In the rows, zero is written as 128.
Each named move below is a turn or a mirror, shown by a few rows before and after it. Which moves, in which order, take the first row of each later pair to the second? The first pair is answered.
move z_514:
[123, 131, 116, 100, 166, 133, 129, 102, 94] -> [115, 110, 120, 117, 114, 135, 82, 157, 151]
[142, 81, 129, 116, 145, 107, 136, 148, 130] -> [138, 81, 127, 115, 152, 107, 141, 144, 126]
[122, 175, 151, 143, 107, 154, 152, 125, 137] -> [128, 177, 148, 140, 109, 157, 150, 128, 141]
[154, 100, 105, 98, 130, 113, 113, 147, 119] -> [145, 100, 105, 95, 137, 117, 115, 149, 121]
move z_970:
[93, 145, 124, 144, 139, 131, 152, 115, 122] -> [99, 151, 110, 137, 134, 137, 136, 124, 115]
[120, 120, 176, 140, 158, 99, 171, 119, 174] -> [114, 132, 77, 113, 87, 137, 87, 161, 118]
[136, 148, 146, 124, 146, 124, 156, 93, 124] -> [130, 146, 103, 108, 124, 136, 115, 115, 93]
[138, 120, 138, 131, 160, 114, 165, 123, 150] -> [137, 114, 87, 117, 118, 135, 117, 149, 122]
move z_452:
[184, 140, 141, 101, 122, 157, 94, 118, 106] -> [160, 150, 123, 81, 144, 142, 135, 103, 84]
[135, 110, 105, 102, 149, 122, 135, 123, 129] -> [140, 135, 141, 135, 134, 162, 110, 129, 140]
[133, 124, 111, 91, 117, 121, 132, 84, 88] -> [157, 107, 134, 107, 90, 147, 92, 103, 109]
[47, 158, 86, 133, 93, 113, 139, 151, 141] -> [75, 122, 83, 131, 82, 118, 105, 172, 165]
Then:
(2 to 3 moves a pair)
[139, 139, 182, 153, 158, 120, 172, 116, 146] -> [141, 100, 75, 93, 128, 123, 115, 141, 83]
z_452 then z_970 then z_514
[127, 111, 157, 133, 128, 158, 119, 106, 106] -> [90, 136, 145, 138, 122, 141, 144, 111, 115]
z_452 then z_514 then z_452
[84, 143, 116, 158, 101, 94, 140, 173, 187] -> [140, 103, 84, 127, 82, 126, 73, 174, 152]
z_514 then z_970 then z_452
[96, 73, 79, 125, 97, 114, 110, 154, 146] -> [103, 126, 185, 173, 111, 132, 148, 128, 179]
z_970 then z_452
[110, 148, 138, 137, 172, 91, 193, 97, 133] -> [100, 150, 54, 125, 93, 131, 102, 155, 104]
z_970 then z_514
[134, 115, 157, 149, 130, 105, 155, 147, 171] -> [150, 110, 105, 121, 97, 134, 97, 158, 126]
z_514 then z_452 then z_970
[141, 120, 136, 157, 110, 141, 64, 175, 163] -> [136, 132, 113, 139, 106, 158, 49, 179, 141]
z_514 then z_970 then z_514
[147, 179, 191, 140, 143, 153, 133, 106, 116] -> [111, 125, 116, 89, 167, 75, 183, 110, 108]
z_514 then z_452
[160, 91, 168, 143, 154, 123, 119, 114, 156] -> [147, 127, 186, 156, 157, 138, 128, 106, 148]
z_452 then z_452 then z_452
[120, 152, 188, 139, 147, 127, 187, 99, 140] -> [132, 89, 170, 149, 108, 112, 132, 144, 193]
z_514 then z_452 then z_452
[109, 181, 107, 123, 102, 152, 119, 128, 86] -> [113, 154, 165, 166, 106, 138, 128, 152, 170]
z_970 then z_514
[179, 108, 187, 136, 181, 139, 133, 90, 134] -> [171, 106, 134, 130, 100, 164, 49, 147, 131]
z_514 then z_970
[72, 111, 59, 136, 93, 108, 124, 161, 125] -> [89, 138, 174, 186, 116, 120, 161, 139, 183]
z_452 then z_970
[67, 185, 122, 121, 133, 101, 188, 122, 123] -> [68, 170, 138, 149, 117, 93, 179, 142, 167]
z_970 then z_514 then z_970
[144, 150, 109, 109, 141, 134, 128, 109, 76] -> [159, 91, 150, 125, 136, 124, 120, 133, 154]
z_452 then z_970 then z_514
[164, 133, 177, 177, 132, 141, 97, 117, 137] -> [157, 108, 97, 147, 107, 140, 63, 143, 103]
z_452 then z_970 then z_452
[115, 148, 139, 120, 158, 113, 182, 100, 122] -> [133, 113, 90, 110, 92, 139, 92, 144, 113]
z_970 then z_452
[129, 129, 153, 136, 151, 133, 170, 87, 125] -> [123, 80, 137, 137, 121, 116, 139, 132, 176]
z_514 then z_452 then z_452
[137, 110, 114, 124, 93, 153, 80, 157, 146] -> [110, 139, 154, 139, 159, 112, 170, 110, 149]
z_970 then z_452
[139, 133, 171, 158, 123, 129, 124, 152, 181] -> [181, 91, 119, 96, 142, 133, 101, 132, 120]
z_970 then z_514 then z_452
[105, 126, 133, 128, 100, 120, 109, 144, 159] -> [151, 109, 132, 100, 152, 115, 126, 108, 115]
z_514 then z_452 then z_514
[132, 150, 142, 138, 154, 142, 169, 99, 97] -> [100, 147, 79, 124, 113, 139, 142, 134, 93]
z_970 then z_514 then z_452
[105, 127, 90, 103, 128, 103, 135, 129, 106] -> [139, 128, 166, 131, 154, 126, 134, 105, 138]
z_452 then z_970 then z_514
[158, 167, 146, 134, 138, 159, 114, 116, 78] -> [106, 127, 95, 139, 90, 118, 105, 177, 139]
z_514 then z_452 then z_514
[165, 98, 111, 120, 163, 125, 164, 103, 149] -> [177, 92, 135, 127, 146, 138, 140, 113, 167]
z_452 then z_452 then z_452
[141, 77, 138, 117, 137, 103, 125, 149, 155] -> [108, 93, 133, 124, 125, 96, 139, 161, 153]
z_452 then z_452 then z_514
[160, 49, 138, 133, 135, 91, 113, 141, 196] -> [153, 71, 58, 88, 112, 111, 85, 141, 112]
z_514 then z_970 then z_514
[96, 129, 133, 139, 129, 105, 153, 127, 143] -> [145, 101, 155, 136, 123, 125, 113, 127, 151]
z_452 then z_514 then z_452
[126, 113, 97, 129, 104, 124, 98, 150, 126] -> [154, 135, 117, 118, 130, 144, 108, 109, 83]
z_514 then z_452 then z_514
[167, 83, 175, 136, 156, 119, 132, 118, 179] -> [168, 110, 131, 101, 179, 128, 144, 81, 96]
z_970 then z_514 then z_970
[92, 159, 170, 162, 129, 98, 185, 130, 189] -> [95, 111, 45, 88, 96, 110, 113, 159, 117]
z_452 then z_514 then z_970
[128, 141, 125, 112, 92, 168, 80, 158, 143] -> [103, 114, 147, 125, 129, 109, 139, 146, 194]
z_970 then z_452 then z_514
[162, 103, 101, 110, 110, 144, 92, 137, 122] -> [140, 171, 148, 136, 140, 150, 148, 100, 111]
z_452 then z_970
[96, 119, 94, 133, 105, 126, 118, 155, 131] -> [131, 103, 118, 129, 104, 143, 92, 146, 134]
z_514 then z_452
[101, 96, 127, 102, 129, 113, 141, 143, 139] -> [113, 96, 144, 118, 118, 124, 122, 158, 156]
z_452 then z_452 then z_452
[69, 158, 143, 166, 116, 99, 166, 136, 167] -> [82, 151, 158, 179, 101, 117, 137, 155, 183]
z_452 then z_452
[94, 82, 94, 120, 104, 124, 105, 163, 140] -> [98, 126, 180, 160, 136, 130, 144, 134, 168]
z_970 then z_452
[137, 118, 92, 124, 110, 147, 88, 136, 123] -> [119, 149, 151, 165, 114, 139, 120, 134, 169]
z_452 then z_970 then z_514
[141, 94, 122, 103, 153, 76, 139, 140, 155] -> [149, 171, 123, 111, 114, 151, 93, 133, 93]
z_452 then z_514 then z_970
[140, 114, 140, 122, 145, 139, 115, 84, 80] -> [128, 71, 107, 117, 123, 113, 104, 121, 118]
z_514 then z_452 then z_452
[100, 97, 91, 120, 131, 98, 138, 140, 142] -> [152, 77, 115, 102, 147, 115, 112, 129, 128]
z_452 then z_514 then z_452
[157, 109, 182, 145, 126, 124, 114, 126, 187] -> [179, 100, 171, 120, 161, 109, 138, 92, 141]
z_514 then z_452
